What is the hidden score of each row? Scores go from 0 to 30, and 15 is about the middle. The score is a weighted sum of the row's numbers plus the product of two more (or one squared), each taken from its middle value.
(-0.5, 1.8, -0.8, -0.3, -1.0, -0.5, 0.6, 0.4, 1.0, -0.7, -1.0, 1.4, -0.3, 0.3, 1.1, -0.7) -> 8
(-0.7, -0.9, 0.1, -0.7, -0.6, -0.7, 2.6, -0.8, 1.9, -0.8, 0.6, 0.5, -0.5, -0.8, 0.6, 2.0) -> 16
(1.3, 1.5, -0.1, 0.7, 0.7, -0.6, -0.8, 0.1, -1.1, 0.1, -1.6, -0.9, -0.6, 0.2, 0.0, 0.5) -> 13
(1.4, -0.4, -0.5, 0.4, 0.4, -0.6, -1.0, 0.9, -1.6, -0.1, 1.7, -1.4, -0.6, 0.5, 0.7, 0.3) -> 15
(0.6, 1.2, 1.1, -1.0, 0.1, -0.7, -0.9, 0.2, 0.8, 0.6, -1.5, 0.5, 0.1, -0.8, 0.6, -1.4) -> 5
(-0.4, 0.4, -0.8, 1.6, 0.6, -0.1, -0.4, -1.1, -0.7, -0.2, -0.6, -0.8, -0.1, 0.7, 1.2, 1.2) -> 14
(0.1, 1.1, 0.4, -1.1, -0.1, 0.4, -1.0, 0.2, 1.3, -0.1, 0.6, 0.4, -0.6, -0.1, 0.2, -1.5) -> 5
(-0.2, -0.7, 0.1, -1.6, 0.8, -0.8, -1.2, 0.3, -1.6, 0.5, 0.3, 0.6, 0.4, 0.9, 1.1, 0.4) -> 26
(-0.4, 0.3, -0.8, 0.6, -0.3, -0.3, 2.5, -0.2, 0.0, -0.3, -0.9, -0.1, -0.2, -0.1, 1.1, -0.6) -> 12
(0.0, -0.6, 1.6, -1.2, -0.1, 0.7, 0.8, 1.4, 0.9, -0.4, -0.3, -0.2, 0.4, -0.8, -1.2, -1.7) -> 12
(-0.6, -0.6, 0.0, -0.6, -0.3, -0.5, 1.6, -0.7, 1.6, -0.6, 1.9, -0.4, -0.4, -0.7, 1.1, 1.4) -> 18
(-0.7, -1.6, -0.1, 0.0, -0.6, 2.8, 0.6, -0.1, 1.4, -0.6, -1.5, 1.0, -0.7, -0.9, -0.3, 2.0) -> 15
(-0.1, -1.5, -0.1, -0.6, -0.4, 1.5, 0.4, -0.7, 0.9, -0.6, 0.2, 0.5, 1.2, -1.1, 0.0, 0.6) -> 16
(-0.1, -0.5, 0.7, -1.0, 1.3, 0.5, -0.8, 0.7, -0.8, 0.7, 0.6, -0.7, 0.4, -0.7, 0.4, -1.4) -> 16
(-0.1, 1.4, 1.0, 0.4, 0.1, 0.3, 0.7, 0.0, 0.8, -0.1, -0.4, 0.3, 0.0, -1.0, -1.5, -2.2) -> 21
(0.7, -0.5, 0.0, 0.8, 1.0, -0.7, -1.1, 0.3, -1.5, 0.4, 0.2, -1.2, -0.6, 1.4, 0.3, -0.4) -> 14
(-0.6, -0.6, -1.0, 1.1, 0.3, -0.6, -0.7, -0.7, -0.5, -0.1, 2.0, -0.4, 1.9, -0.7, 0.6, 0.6) -> 3
(0.9, 1.2, -1.1, 1.4, -0.9, -1.0, -0.9, 0.3, -0.2, -0.6, 0.0, 0.0, -0.3, 1.6, -0.5, 0.1) -> 4
(0.1, -0.5, 0.5, -1.1, -0.2, 0.9, 0.4, -1.4, 1.2, -0.2, 0.3, 0.5, 0.7, -0.8, -1.3, 0.9) -> 20
(-0.8, 0.7, 0.3, -0.9, -0.5, 0.2, 0.6, 0.2, -0.7, 0.0, 0.1, 0.9, 0.2, -0.2, 0.9, -1.3) -> 15
(0.0, -1.3, 0.1, -0.4, -0.6, 1.9, 0.7, -0.6, 1.1, -0.7, -0.2, 0.3, -0.7, -1.0, 0.9, 1.4) -> 16
(0.2, -0.5, 0.5, -2.5, 0.3, -0.8, 1.1, 0.1, 1.6, 0.7, 0.7, 0.4, 1.0, -1.1, -1.6, -0.3) -> 17
(-0.4, -1.0, 0.8, -0.9, -0.6, 0.9, 0.6, -1.2, 2.1, -0.4, -0.5, 0.3, 1.0, -0.9, -1.4, 2.0) -> 20
(-0.2, -0.9, 0.6, 1.7, -1.4, -0.3, -0.9, -0.2, -1.0, 1.8, -0.3, 0.4, -0.1, 1.6, -1.4, -1.5) -> 21
(0.3, -0.6, 0.5, 1.5, 0.7, 0.0, -0.8, 0.2, -0.8, -1.0, 0.4, -0.5, 0.0, 1.4, -1.0, -1.3) -> 11
(0.2, 1.4, 1.7, -0.3, -0.9, -0.4, 0.2, 0.4, 0.8, -0.7, 0.2, 0.5, -0.3, -0.7, -1.1, -0.8) -> 16
(0.3, 1.6, 0.2, 0.4, 0.4, -0.7, -1.1, 0.6, -1.3, 0.4, 0.8, -1.2, 0.2, 0.3, -1.4, 0.2) -> 16
(0.1, -1.6, -0.8, 0.5, 1.2, -0.2, -1.4, 0.3, -1.4, 1.2, 0.0, -1.0, 0.3, 1.7, -0.4, -0.3) -> 10
(0.6, 1.4, -1.0, -0.6, -1.1, -0.1, 0.4, 0.5, 1.0, 0.6, 1.5, -0.4, -0.4, -0.7, 0.2, -1.0) -> 7
(-0.5, 1.5, 1.0, -0.3, -0.9, -0.4, -0.5, 0.5, -0.1, -0.7, 1.0, 1.1, -0.3, 0.6, -0.9, -0.7) -> 14
(0.3, -0.6, 0.7, -0.4, -0.4, -0.7, 1.1, -0.6, -0.3, -0.3, -1.2, 0.8, 1.4, -0.7, 0.7, -0.8) -> 16
(0.9, 1.3, 0.1, -1.0, -0.3, -0.5, 0.6, 0.2, -1.0, -0.3, -1.4, 0.5, -0.5, -0.7, 0.8, 1.5) -> 21
(-0.6, -2.1, -0.7, 1.1, 1.7, -1.0, -1.2, 0.7, -0.6, 2.5, -1.2, -0.3, -0.6, 2.1, -0.9, -0.3) -> 5
(-0.3, -0.4, 0.3, -1.4, 1.3, 1.1, -0.9, 1.4, -1.1, 1.0, -0.1, -1.1, 0.6, -0.8, -1.1, 0.8) -> 21
(-0.5, -0.4, -0.9, 0.4, 0.5, -0.4, -0.7, -0.8, -0.5, 0.0, 2.5, -0.4, -0.4, 0.8, 1.0, 0.7) -> 14
(1.4, -0.2, 0.3, 1.1, 0.1, -0.4, -0.7, -1.2, -0.8, -0.1, 1.4, -0.6, -0.4, -0.7, 1.0, 0.4) -> 16
(0.7, -0.1, 0.3, -0.7, 0.7, -0.2, -0.5, -1.0, -0.5, 0.0, 1.1, -0.6, -0.3, -0.6, 0.9, 1.4) -> 21
(-0.6, 0.5, 1.5, -0.6, -1.0, -0.5, 0.7, 0.3, 0.5, -0.1, -1.0, 0.5, 0.4, -0.6, 1.0, -1.1) -> 15
(-0.1, -0.5, 0.1, -1.6, 1.6, 1.4, -1.2, 0.5, -1.5, 0.9, -0.2, 0.8, 0.7, -0.9, -1.3, 0.5) -> 19
(-0.4, -1.3, -0.7, 0.7, 0.3, 2.0, 0.7, 0.5, -1.9, 0.1, -1.1, 0.3, 1.2, -1.2, 0.0, -0.2) -> 4
(0.2, -0.9, 0.1, 0.8, 1.1, 0.6, -1.0, -1.2, -1.1, 0.5, 0.5, -0.8, 0.1, 0.5, 0.2, -0.1) -> 17
(0.1, -0.3, 0.2, -0.8, -0.6, 1.6, 0.5, -0.9, 1.2, -0.4, -0.1, 0.4, -0.6, -0.9, 0.4, 1.0) -> 17
(-0.8, 0.0, -1.1, 0.3, 0.3, -0.4, -0.7, -0.1, 0.3, 0.2, 3.3, -1.0, -0.4, 0.6, 0.7, 0.3) -> 9
(-0.2, -0.7, 0.6, -1.6, 0.7, 0.6, 0.6, 0.5, -1.6, -0.3, -0.2, 0.3, 0.8, -1.0, 0.3, 0.6) -> 26
(0.1, 0.1, 0.9, -0.9, -0.6, 0.9, 1.0, 0.7, 1.0, -0.6, -0.2, 0.3, 0.5, -0.9, -1.4, -1.5) -> 13
(0.0, -0.5, 0.9, -1.2, -1.6, 0.1, 0.1, 0.1, 1.7, 1.0, 0.2, 0.4, 0.0, 0.7, -1.2, -1.7) -> 14
(-0.4, 0.0, -0.7, 0.9, 0.2, -0.3, 2.3, -0.8, -0.2, -0.9, -0.8, -0.4, -0.2, 0.2, 0.7, 0.9) -> 14
(0.2, -0.6, 0.2, 1.2, 0.9, 1.3, -0.8, -1.0, -0.8, -0.1, 0.9, -0.7, -0.5, -0.7, 0.6, 0.4) -> 19
(0.2, 0.1, 2.4, -0.5, -1.0, -0.1, 0.3, 0.4, 0.4, -0.2, 0.5, 0.3, -0.1, -0.8, -1.1, -1.0) -> 18
(-0.5, 1.4, 1.1, -0.7, -0.2, 0.7, 0.8, 0.4, 1.0, -0.2, -1.0, 0.4, -0.4, -0.6, -1.0, -1.1) -> 16
(-0.2, -0.7, -0.1, -1.7, 1.3, 1.2, -1.1, 1.4, -1.5, 0.3, 0.8, 0.8, 1.1, -1.0, -1.3, -0.1) -> 17
(0.8, 0.5, 0.2, 0.2, -0.5, -0.8, 1.2, -1.6, 0.5, -0.4, 1.0, 0.4, -0.8, -0.9, 0.5, 1.0) -> 21
(-0.8, 0.6, 1.0, -1.0, -0.4, 0.6, 1.1, 1.3, 1.2, -0.5, 0.0, 0.1, 0.3, -0.7, -1.1, -1.5) -> 13
(-0.4, -0.4, -0.9, 1.2, 1.4, -0.3, -0.6, -0.4, -0.2, -0.7, -0.9, -0.2, -0.3, 1.9, 0.4, 0.1) -> 11
(0.7, -0.9, 0.0, -0.3, -0.1, -0.7, -0.8, -0.4, -0.3, -0.3, 0.3, -0.3, 2.0, -0.8, 0.5, 1.0) -> 13
(-0.5, -1.1, 0.7, 0.4, -1.9, -0.3, 0.0, -0.3, 0.7, 2.1, -0.3, 0.3, -0.3, 1.5, -1.6, -0.4) -> 20
(-0.4, -0.9, 1.1, -0.9, 2.0, -0.2, -0.9, -0.1, -0.9, 2.9, -0.6, 0.4, -0.3, -0.9, -1.4, 0.3) -> 21
(2.1, -0.3, -0.9, 1.0, -1.1, -0.4, -0.6, 0.2, -0.6, -0.9, -1.1, -0.5, -0.4, 0.6, 0.8, 1.7) -> 2
(-0.5, 0.7, -0.8, -0.4, -0.4, -0.4, 1.9, -0.6, -0.3, -0.4, -0.9, 1.2, -0.3, -0.6, 1.4, 1.2) -> 13
(-0.5, -0.3, 1.4, -1.9, -0.2, 0.6, 0.9, 0.2, 0.7, 0.5, -0.5, -0.3, 0.2, -0.9, -1.4, 1.4) -> 21
(-0.3, -0.3, 1.0, -2.1, 0.5, 0.3, -1.1, -0.1, 0.7, 1.2, -0.2, -0.2, 0.2, 0.4, -1.4, 0.7) -> 17
(-0.5, 1.1, -0.8, -0.7, -1.1, -0.4, 1.7, 0.6, 0.8, 0.0, -1.0, 0.7, 0.4, -0.4, 0.9, -1.0) -> 8
(0.0, -1.1, -0.5, 1.1, 1.2, -1.0, -1.3, 0.7, -1.2, -0.1, 0.3, -1.1, 1.3, 1.4, -0.3, -0.5) -> 11
(0.7, 1.0, 0.5, -1.2, -1.4, -0.6, 0.8, 0.0, 0.9, -0.5, -1.8, 0.6, -0.5, -0.3, 0.7, 1.4) -> 11
(1.0, -0.5, 0.1, 0.5, 0.1, -0.6, -0.9, -1.7, -1.4, 0.0, 1.0, 1.0, -0.5, 0.7, 0.6, 0.5) -> 16
(-0.1, -1.0, -0.1, -1.2, 0.4, 0.4, 0.3, 0.4, -1.2, 0.5, -0.3, -0.9, 0.6, 0.2, 0.9, 0.0) -> 16
(-0.7, -0.4, -0.9, 0.4, 1.4, -0.5, -0.7, 0.8, -0.7, -1.0, 2.8, -0.5, -0.4, 0.9, 0.6, 0.2) -> 18
(0.1, -0.5, 0.7, -1.0, -0.2, 1.4, 0.6, -1.2, 0.9, -0.5, 0.2, 0.5, -0.4, -0.7, -1.2, 1.7) -> 20
(-0.2, -0.9, 0.7, -0.8, -0.7, 1.3, 0.6, -1.0, 1.3, -0.5, -0.3, 0.4, 0.9, -0.9, -1.3, 1.6) -> 19
(0.5, -0.4, 0.7, 0.7, 0.0, 1.0, -1.0, 0.1, -1.6, 0.7, 0.3, -1.1, 1.0, -0.8, -1.2, 0.1) -> 14
(-0.3, 1.7, -0.7, 1.1, -0.9, -0.2, -0.4, 0.3, 1.0, -0.8, -0.6, -0.3, -0.1, 0.4, 1.1, -0.8) -> 9
(-0.6, 1.5, -0.8, 0.7, -1.0, -0.3, 1.7, 0.0, -0.6, -0.1, -1.0, 1.1, -0.2, -0.1, 0.8, -1.1) -> 10
(-0.1, 0.3, 0.1, -1.1, -0.4, 0.3, 0.5, 0.4, 1.4, -0.3, -0.5, 0.4, 0.8, -1.0, 0.9, -1.7) -> 8
(1.1, 0.6, 0.5, 1.1, -0.3, -0.5, -0.7, -1.0, -0.7, -0.4, 1.6, 1.1, -0.5, -0.8, 0.6, -1.3) -> 18
(1.3, -0.2, -1.2, 1.2, 0.8, -0.5, -0.9, 0.1, -1.1, 0.2, -1.4, -1.2, -0.5, 0.6, 1.6, 0.6) -> 7
(-0.4, -0.7, -0.8, -0.1, -0.3, -0.5, 3.4, -0.2, 0.1, -0.5, -0.9, 0.1, -0.3, -0.5, 0.6, 2.0) -> 6
(0.4, 0.3, 1.2, -0.8, -1.2, -0.1, 0.6, 0.1, 0.4, -0.3, 1.0, 0.6, 0.0, -0.8, 0.2, -1.3) -> 13
(-1.0, -1.0, -1.3, 0.9, 1.0, 0.3, -1.1, 0.1, -1.2, 0.7, 1.4, -0.9, 0.4, 1.1, 0.3, 0.0) -> 5
(0.3, -0.6, -0.3, 1.1, -1.6, -0.8, 1.5, 0.4, -1.3, 0.4, 0.9, -1.0, -0.7, 0.9, 0.6, 0.1) -> 9
(-0.6, 1.8, 0.6, 0.8, 1.0, -0.5, -1.4, -0.6, -0.1, 1.0, -1.0, -0.4, -0.5, 0.7, -1.8, 0.6) -> 17
(0.2, -1.1, -0.4, 1.4, 1.7, -0.8, -1.0, 0.4, -0.8, -1.1, 1.0, -0.7, -0.7, 1.8, 0.0, 0.3) -> 16
(-0.6, 0.1, 0.0, -0.4, -0.3, 1.4, 1.3, -0.6, 1.1, -0.4, -1.3, 1.3, -0.4, -0.7, 0.4, -0.9) -> 20
(-0.1, -0.5, 1.5, -1.3, -0.1, 0.3, 1.3, 0.3, 0.8, 0.7, -0.1, 0.3, 0.2, -0.9, -1.2, -1.8) -> 18
(0.1, -0.8, -0.3, -0.1, 1.4, 2.5, -0.7, -0.2, -0.2, -0.2, 0.0, -0.1, -0.4, -0.7, -1.0, 0.7) -> 13
(0.4, -0.9, -0.1, 1.2, 1.1, -0.7, -0.9, -0.9, -0.8, 0.0, 0.7, -0.7, 1.9, -0.8, 0.4, 0.0) -> 15
(-0.6, 1.1, -0.8, -0.9, -0.5, -0.1, 1.6, 0.6, 1.4, -0.3, -1.0, 1.0, -0.2, -0.6, 1.3, -1.3) -> 10
(0.5, 1.2, 0.0, 0.7, -1.6, -0.8, -1.1, -0.3, -1.3, 1.3, 1.0, 0.5, -0.1, -0.9, 1.0, 0.3) -> 12
(-0.2, -0.8, 0.7, -0.9, -0.7, 1.2, 0.9, 1.5, 0.8, -0.7, 0.1, 0.2, 1.0, -0.9, -1.3, -1.5) -> 10
(1.4, 0.9, -1.1, 0.4, -1.4, -0.4, 1.2, 0.4, 0.8, -0.4, -1.5, 1.4, -0.5, -0.8, 1.3, -1.6) -> 8
(0.8, 0.9, 1.3, -0.9, -1.2, -0.5, 0.7, 0.7, 0.9, 0.0, -1.3, 0.3, 0.5, -0.7, -1.0, -1.3) -> 10
(-0.4, -0.6, 2.1, -1.1, -0.3, 0.5, 0.6, 1.2, 0.7, -0.3, -0.4, 0.2, 0.3, -0.7, -1.2, -1.4) -> 15
(-0.5, -0.4, 1.1, -2.1, 0.5, 0.3, 0.5, 0.0, 0.8, 1.8, -0.6, -0.3, 0.0, -1.0, -1.4, 1.1) -> 21
(-0.6, 0.2, 0.4, -0.2, -0.3, 1.1, 1.2, -0.3, 1.6, -0.1, -1.1, -0.2, -0.4, -0.7, 0.6, -0.8) -> 19
(-0.4, -0.3, 1.9, -1.2, 0.5, 0.1, 0.6, 0.1, 1.0, 0.7, -0.5, 0.1, 0.1, -0.7, -1.0, -1.7) -> 19
(-0.6, -0.2, 0.4, -0.3, -0.7, 1.3, 1.0, -0.5, 1.1, -0.5, 1.0, 0.8, -0.5, -0.8, 0.5, -0.9) -> 21
(0.7, -1.0, -1.1, 1.1, 1.6, -0.9, -0.9, 0.3, -0.6, -0.9, 1.1, -0.4, -0.6, 1.8, -0.3, 0.0) -> 12
(0.4, -0.9, 0.3, -0.6, -0.5, 1.1, 1.3, -0.7, 0.8, -0.5, 0.5, 0.5, -0.4, -0.8, 0.5, -0.9) -> 17
(-0.6, -1.2, 0.2, -0.5, -0.5, 1.7, 0.7, -0.6, 1.4, -0.6, -0.9, 0.3, 1.0, -0.9, -1.4, 2.2) -> 14
(-0.4, 1.8, -0.6, -0.5, -0.8, -0.2, -0.4, 0.8, -0.2, -0.6, -0.7, -0.1, -0.1, 0.5, 0.9, 1.1) -> 12
(-0.1, -0.6, 0.3, -0.6, -0.2, 1.1, 0.8, -0.8, 1.9, -0.3, -0.1, 0.3, 1.0, -0.7, -1.1, -1.2) -> 22
(0.0, -1.3, -0.4, 0.8, 1.2, -1.2, -1.4, -0.1, 1.1, 0.7, 0.0, -1.4, 0.1, 2.0, -0.3, -0.4) -> 9
(0.5, -0.3, 0.0, 1.6, 1.4, -0.5, -0.8, -1.1, -0.9, -0.1, 2.6, -0.9, -0.5, -0.7, 0.7, 0.3) -> 19
(-0.5, -1.3, -0.1, 0.4, 1.1, 0.3, -1.2, 0.7, -1.3, 0.5, 0.1, -1.1, 0.3, 1.5, -0.2, -0.5) -> 13
(0.2, -0.7, 0.1, -0.6, -0.4, 1.7, 1.2, -0.6, 2.0, -0.5, 0.5, 1.0, -0.5, -0.7, -1.1, -1.2) -> 22
(-0.5, 1.5, -0.8, 0.5, -0.9, -0.4, 1.1, 0.2, 0.5, -0.8, -0.9, 0.9, -0.2, 0.0, 1.4, -1.0) -> 11
(0.0, -0.5, 1.3, -1.0, -0.4, 0.6, 0.7, -1.1, 0.5, -0.1, 0.3, 0.0, 0.4, -0.9, -1.1, 1.5) -> 22
(-0.4, -0.9, 0.0, 1.2, 3.2, 0.4, -1.3, -0.3, -1.8, 2.5, -1.1, 0.4, 0.0, -1.1, -1.6, -0.1) -> 4
(0.5, -0.4, 0.2, -0.9, 0.0, -0.5, 1.1, 0.6, -0.6, -1.1, 0.4, -0.7, 0.7, -0.7, 0.9, 0.8) -> 21
(-0.2, 0.6, -0.6, -0.7, 0.8, 0.1, -0.2, -0.8, -0.2, 0.0, -0.5, -0.4, 0.0, -0.2, 1.5, 1.4) -> 18
(1.4, 1.5, 0.1, 1.0, -0.9, -0.6, -0.6, 0.6, -0.3, -0.8, -1.0, -0.2, -0.4, 0.3, 0.5, -0.8) -> 3
(0.1, 0.7, 0.6, -0.8, -0.2, 0.3, 1.3, 0.3, 0.8, 0.6, -1.4, -0.7, 0.1, -0.1, -1.3, -1.2) -> 14
(-0.4, 1.8, -0.6, 0.7, -0.8, -0.1, -0.2, 0.9, -0.2, -0.7, -0.6, -0.2, -0.1, 0.6, 0.8, -0.8) -> 7
(-0.4, 0.4, -0.6, 0.9, 0.2, 0.0, -0.2, -0.9, -0.2, -0.7, -0.7, -0.4, 0.0, 0.6, 1.7, 1.0) -> 13
(-0.1, -0.9, 0.3, -0.8, 1.3, -0.2, -1.0, 0.3, -0.9, 1.1, 0.0, -0.8, -0.2, 1.5, -1.4, 0.4) -> 21
(0.6, -0.7, -1.1, 0.5, 1.0, 0.6, -0.8, 0.2, -0.7, -1.0, 0.9, -0.7, -0.5, 0.9, 0.6, 0.2) -> 9
(-0.5, 1.5, -0.8, -0.6, -1.1, -0.3, 1.4, 0.5, 1.2, 0.0, -0.9, 0.8, -0.2, -0.5, 1.2, -1.0) -> 10
(-0.5, -0.2, -0.9, 1.3, -0.9, -0.3, -0.6, 1.2, -0.3, -0.8, -0.9, -0.4, -0.3, 1.9, 1.1, 0.3) -> 4
(0.6, 1.8, -1.0, 1.3, -1.0, -0.6, -0.8, 0.7, -0.4, -0.8, 0.4, -0.3, -0.5, 1.0, -0.2, 0.3) -> 4
(-0.4, 0.0, 1.1, -0.3, -0.9, -0.4, 1.7, -0.5, 0.7, -0.4, -0.9, 0.9, -0.2, -0.6, 1.3, -0.7) -> 19
(-0.4, -0.6, 1.0, -2.2, 0.3, 1.0, 0.8, 0.8, 1.0, 0.1, -0.3, -0.1, 0.5, -1.1, -1.7, 0.7) -> 18
(-0.3, 1.7, 0.8, -0.6, 0.1, -0.6, 0.0, 0.1, 0.6, 2.1, -0.5, 0.1, -0.4, -0.9, -1.4, -1.3) -> 17
(-0.2, 1.2, 1.6, -1.1, 0.4, -0.1, 0.3, 0.9, 0.9, 0.5, -0.7, 0.1, -0.1, -0.9, -1.3, -1.8) -> 17
(-0.1, -1.2, -0.3, -0.9, -0.8, 1.0, 0.8, -1.0, 0.9, -0.4, -0.7, 0.8, 1.2, -1.0, 0.2, 1.8) -> 14
(0.3, -0.2, 0.7, 1.5, 1.4, -0.5, 0.8, 0.5, -1.4, -1.4, 0.9, -1.3, 0.6, -0.7, -1.0, 0.2) -> 19
(1.7, 1.3, -1.0, 0.9, -1.0, -0.6, -0.6, 0.3, -0.4, -0.7, -1.0, -0.3, -0.4, 0.5, 0.4, 1.0) -> 4
(-0.1, 0.6, 0.6, -1.2, -0.4, 1.1, 0.6, 0.6, 0.8, -0.1, 1.1, -0.9, -0.6, -0.9, -1.4, 1.1) -> 15
(-0.6, -0.9, 0.2, -0.7, 3.0, -0.3, -1.0, 0.6, -0.9, 3.1, -0.5, 0.1, -0.3, -0.9, -1.4, -0.2) -> 15
(-0.2, -0.9, -0.1, -0.9, 0.0, 1.6, 0.7, -0.9, 1.2, -0.5, -0.1, 0.7, 1.0, -0.9, -1.3, 0.6) -> 16
(0.6, -1.0, -0.4, 0.3, 1.5, -0.9, -1.2, 0.7, -1.3, 0.5, 0.7, -0.9, -0.8, 1.7, 0.2, -0.3) -> 18
(-0.7, 1.2, -1.0, 0.9, 0.0, -0.4, 1.6, 0.4, -1.0, -0.4, -1.4, -0.8, -0.5, 0.0, 1.0, 1.9) -> 7
(-0.4, 0.0, -0.7, -0.6, -0.9, -0.2, -0.5, 0.5, -0.2, -0.8, 2.2, -0.5, -0.1, 0.6, 0.9, 1.7) -> 13
(-0.6, -0.3, 0.5, -0.5, -0.2, -0.5, 2.3, -0.7, 1.9, -0.6, -1.0, 1.1, -0.3, -0.6, 0.9, -0.8) -> 20
(0.3, -0.4, 0.6, -0.2, -0.5, 1.4, 0.7, 0.2, -0.1, -0.5, 0.8, -0.3, -0.9, -1.2, 0.7, 0.1) -> 15
(-0.5, 1.3, -0.9, 0.7, -1.1, -0.4, -0.6, 0.6, -0.4, -0.8, 2.5, -0.4, -0.3, 0.4, 0.5, 1.1) -> 4
(0.7, 2.3, -0.9, 1.5, -1.0, -0.6, -0.7, 0.2, -0.3, -0.8, -1.2, 1.0, 0.0, 0.4, -0.1, -0.7) -> 7
(-0.5, -0.1, 0.3, -0.2, -0.6, 1.3, 1.5, -0.4, 0.5, -0.3, -1.1, 1.0, -0.4, -0.7, 0.5, -0.8) -> 20
(0.7, -0.6, -0.9, 1.3, -1.2, -0.6, -0.8, 0.4, 1.2, -0.8, 0.9, -0.3, -0.4, 1.7, 0.6, -1.1) -> 4
(-0.3, -1.5, -0.3, 0.8, 1.7, -0.6, -1.4, 0.2, -1.2, 1.6, -0.1, -0.8, -0.4, 1.8, -0.4, -0.2) -> 14
(1.2, 1.2, 0.7, -0.7, -1.2, -0.5, -0.8, 0.5, -0.5, -1.0, -1.2, 0.8, -0.4, -0.1, 0.6, 1.2) -> 8
(-0.8, -0.5, 1.2, -2.0, 0.3, 0.8, 0.3, 0.7, 2.2, 0.4, -0.5, -0.3, 0.7, -1.0, -1.4, -0.1) -> 16
(-0.1, -0.5, 1.1, -2.0, 0.4, 1.1, 0.2, 0.2, 1.5, -0.5, 0.2, 0.2, 0.3, -1.0, -1.3, 0.4) -> 16
(0.0, 0.3, -1.2, -0.9, -0.2, 0.3, 0.8, -1.0, -0.8, -0.2, 0.8, 0.8, 0.6, -0.3, 0.2, 1.3) -> 11
(-0.9, -0.5, 0.3, -0.6, -0.8, 1.0, 0.3, -0.8, 0.7, -0.6, -0.4, 0.4, 0.7, -0.9, 0.6, 2.2) -> 16
(-0.7, -0.9, 0.3, -0.3, -0.4, 1.6, 1.2, -0.5, 1.1, -0.5, 0.4, 0.9, -0.5, -0.8, 0.5, -0.9) -> 22
(0.0, -0.1, 0.2, -1.6, 0.7, 1.4, -0.9, 0.7, -1.5, 0.2, 0.0, 0.6, 0.8, -0.8, -1.0, 0.4) -> 17
(-0.7, -0.9, 0.9, 0.3, 3.4, 0.2, -1.3, 1.2, -1.9, 1.8, -1.1, -0.2, 0.3, -1.1, -1.7, -0.1) -> 20
(1.2, -0.4, -1.4, 0.4, 0.3, -0.6, 1.0, 0.9, -1.4, -0.4, 1.4, -1.3, -0.6, 0.6, 0.1, 0.4) -> 12
(-0.5, 0.1, 0.3, 0.8, 0.4, -0.2, -0.5, -1.1, -0.5, 0.0, -0.7, -0.7, -0.2, 0.7, 1.1, 0.9) -> 18
(0.2, -0.2, 0.2, -1.3, -0.7, 1.1, 0.4, 0.5, 0.4, -0.6, -1.8, 0.3, 1.0, -1.0, 0.4, 0.6) -> 8
(-0.7, 1.4, -1.2, -0.5, 0.4, 0.0, -0.8, 0.4, 1.5, -0.9, 1.1, -0.4, 0.1, 0.5, -0.1, 0.4) -> 8
(-0.1, -0.3, 1.4, -0.3, -0.5, 1.1, 0.5, -0.6, 0.8, -0.4, 0.1, 0.7, 0.4, -0.9, -1.2, -0.9) -> 23
(0.4, -0.4, 0.0, -0.9, 0.4, 1.0, -0.8, -1.1, -0.9, -0.2, 1.5, 1.1, -0.4, -0.7, 0.5, 1.0) -> 17
(-0.7, 1.0, 1.0, -0.7, -0.4, -0.5, 0.8, 0.2, 0.6, 0.3, -1.3, 0.5, -0.3, -0.6, 1.2, -1.2) -> 16
(-0.7, 1.6, -1.0, 0.6, 0.1, -0.5, -0.8, 0.4, -0.9, 0.4, 1.8, -0.8, -0.5, 0.1, 1.0, 0.6) -> 9
(-0.5, 0.4, -0.8, 0.9, 0.4, 0.0, -0.3, -1.1, -0.6, 0.1, -0.7, -0.8, -0.1, 0.5, 1.3, 1.5) -> 15
(-0.6, -0.3, -0.1, 0.8, 0.0, -0.5, 2.0, -0.8, -0.5, -0.4, 2.3, -0.5, -0.4, -0.6, 0.5, 0.6) -> 12
(0.1, -0.8, 0.2, -1.6, 0.0, 0.8, 0.4, 0.3, -1.5, -0.5, 0.3, 1.0, 0.6, -1.0, 0.8, 0.6) -> 19
(1.3, -0.4, -0.1, 0.4, 0.3, -0.5, -0.8, -1.1, -0.9, -0.2, 1.3, -0.7, -0.5, 0.1, 0.9, 1.5) -> 15
(-0.5, 0.5, -0.9, -0.7, -0.7, -0.4, 2.2, -0.8, 1.1, -0.6, -1.0, 1.4, -0.3, -0.6, 1.0, 1.8) -> 11
(0.7, 0.7, 0.2, -0.6, -0.2, -0.4, 1.0, -0.8, -0.5, 0.1, 1.3, 0.7, -0.4, -0.1, -0.9, -1.0) -> 17
(0.4, -0.7, -1.1, -0.7, -0.1, -0.6, 0.9, -0.9, 1.9, -0.2, 0.5, -0.6, 1.6, -0.8, 0.3, 0.8) -> 11
